arr =
-46.8	-20.1	10.5	24.1	21.0	2.3
-9.1	1.9	15.8	10.5	-20.2	-48.8
10.5	-20.2	-48.8	-44.8	-21.4	19.4
2.3	-9.1	1.9	15.8	10.5	-20.2
-20.2	-48.8	-44.8	-21.4	19.4	40.4
15.8	10.5	-20.2	-48.8	-44.8	-21.4
21.0	2.3	-9.1	1.9	15.8	10.5
-20.1	10.5	24.1	21.0	2.3	-9.1
-48.8	-44.8	-21.4	19.4	40.4	30.8
1.9	15.8	10.5	-20.2	-48.8	-44.8
24.1	21.0	2.3	-9.1	1.9	15.8
10.5	24.1	21.0	2.3	-9.1	1.9
-51.8	-46.8	-20.1	10.5	24.1	21.0
Indices start at 1.
The entry in the bottom-right corner -> 21.0
What is the top-right entry? 2.3
What is the entry in row 3 and column 2? -20.2
The entry in row 1 and column 3: 10.5
The entry at row 2, column 1 is -9.1
What is the entry in row 1 and column 1? -46.8
The entry in row 2 and column 3 -> 15.8
What is the entry directly above the smallest entry? 10.5
What is the bottom-left entry? -51.8
What is the entry at row 1, column 2? -20.1
What is the entry in row 3 and column 1? 10.5
What is the entry just right of the smallest entry? -46.8

7.7	48.3	-23.1	-15.1	9.8
The entry just right of the largest entry -> -23.1
Find the entry just left of 48.3.
7.7

W =
[[2, -11, -9, -10, 1, 15, 40, 12],
 [3, 24, 5, 26, -13, 24, -22, -23],
 [10, 20, -15, 1, -5, 21, 11, -13],
 [-5, 23, -8, 28, 4, -7, 0, -4],
 [9, 12, 0, -27, 19, 9, 7, 4],
 [-1, 27, 0, 1, 13, -1, -14, 1],
 [10, -7, -1, -9, 11, 6, 2, 5],
 [16, 7, -1, -8, 5, 11, 15, 0]]
The entry in the top-left corner: 2
The largest entry in the last column: 12
The largest entry in the last row is 16
The last entry, reading row by row: 0
Read off the smallest entry in the last column.
A: -23
The smallest entry in the first row: -11
The third largest entry: 27
Read off the smallest entry in the last row.
A: -8
Read off the entry directly below -27.
A: 1
The entry just right of the smallest entry -> 19
The largest entry in the first row is 40
Read off the last entry of the smallest entry's row.
A: 4
Read off the entry directly above 28.
A: 1
The second entry on the main diagonal: 24
The third entry on the main diagonal: -15
Read off the entry just left of 23.
A: -5
The entry directly below -15: -8
Read off the fourth-last entry, reading row by row.
A: 5
The entry just left of -22 -> 24
Read off the 3rd entry in reading order.
A: -9
Read off the entry just left of the largest entry.
A: 15
The smallest entry is -27
The second entry on the diagonal from the top-right corner -> -22
Read off the fourth entry, reading row by row.
A: -10
The first entry of the smallest entry's row: 9
The entry directly below 21 is -7

Questions about the table below. Rows and columns are numbered from 1.
1) What is the entry at row 2, column 1?
2) What is the entry at row 3, column 1?
3) What is the top-left entry?
4) What is the entry directly above the centre entry?
5) What is the entry in the bottom-right corner?
6) What is the entry directly below 41?
7) What is the entry in row 2 and column 2?
8) What is the centre entry?
[[ 14  -9  14  37  13]
 [ -1  29  30 -15   9]
 [-27  -2 -26  12  19]
 [ 17  13  15 -20 -17]
 [ 33 -15  -1  34  38]
 [ 21  13  39   8 -15]
 [ 36 -24 -20 -11   5]
 [-22  25  29  12  28]
 [ 44   1  -5  -6  41]
 [ 21  23  11  43  39]
 [ -5   3  23   0 -12]]
1) -1
2) -27
3) 14
4) -1
5) -12
6) 39
7) 29
8) 39

15.6	-42.0	-24.4	7.2	35.5	-5.8
-35.3	20.8	3.8	38.4	-18.5	21.8
21.1	23.6	40.2	12.4	-17.8	-30.5
-36.0	21.0	3.2	38.8	-18.0	21.2
25.8	-21.6	-31.5	40.0	-13.0	-15.2
1.1	1.7	18.3	58.9	-1.9	-14.6
-20.7	-23.4	-39.8	-11.9	18.1	31.6
Indices start at 1.
The entry just left of 38.4 -> 3.8
The entry in the bottom-left corner: -20.7
The entry in row 2 and column 1: -35.3
The entry at row 3, column 1 is 21.1
Read off the entry in row 1 and column 3.
A: -24.4
The entry just right of 58.9 is -1.9
The top entry of the column that holds the largest entry: 7.2
Read off the bottom entry of the column that holds the smallest entry.
A: -23.4
The entry directly below 38.4 -> 12.4
The bottom-right entry -> 31.6
Read off the entry just right of 25.8.
A: -21.6
The entry at row 2, column 2 is 20.8
Read off the entry just left of the largest entry.
A: 18.3
Read off the entry in row 1 and column 1.
A: 15.6
The entry directly above the largest entry: 40.0
Read off the entry just right of -17.8.
A: -30.5
Read off the entry at row 1, column 2.
A: -42.0
The top-right entry: -5.8
The maximum: 58.9
Read off the entry directly below 21.1.
A: -36.0
Read off the entry just left of 18.3.
A: 1.7
The entry directly above 21.0 -> 23.6
The entry just left of 12.4 -> 40.2
Read off the entry directly above -15.2.
A: 21.2
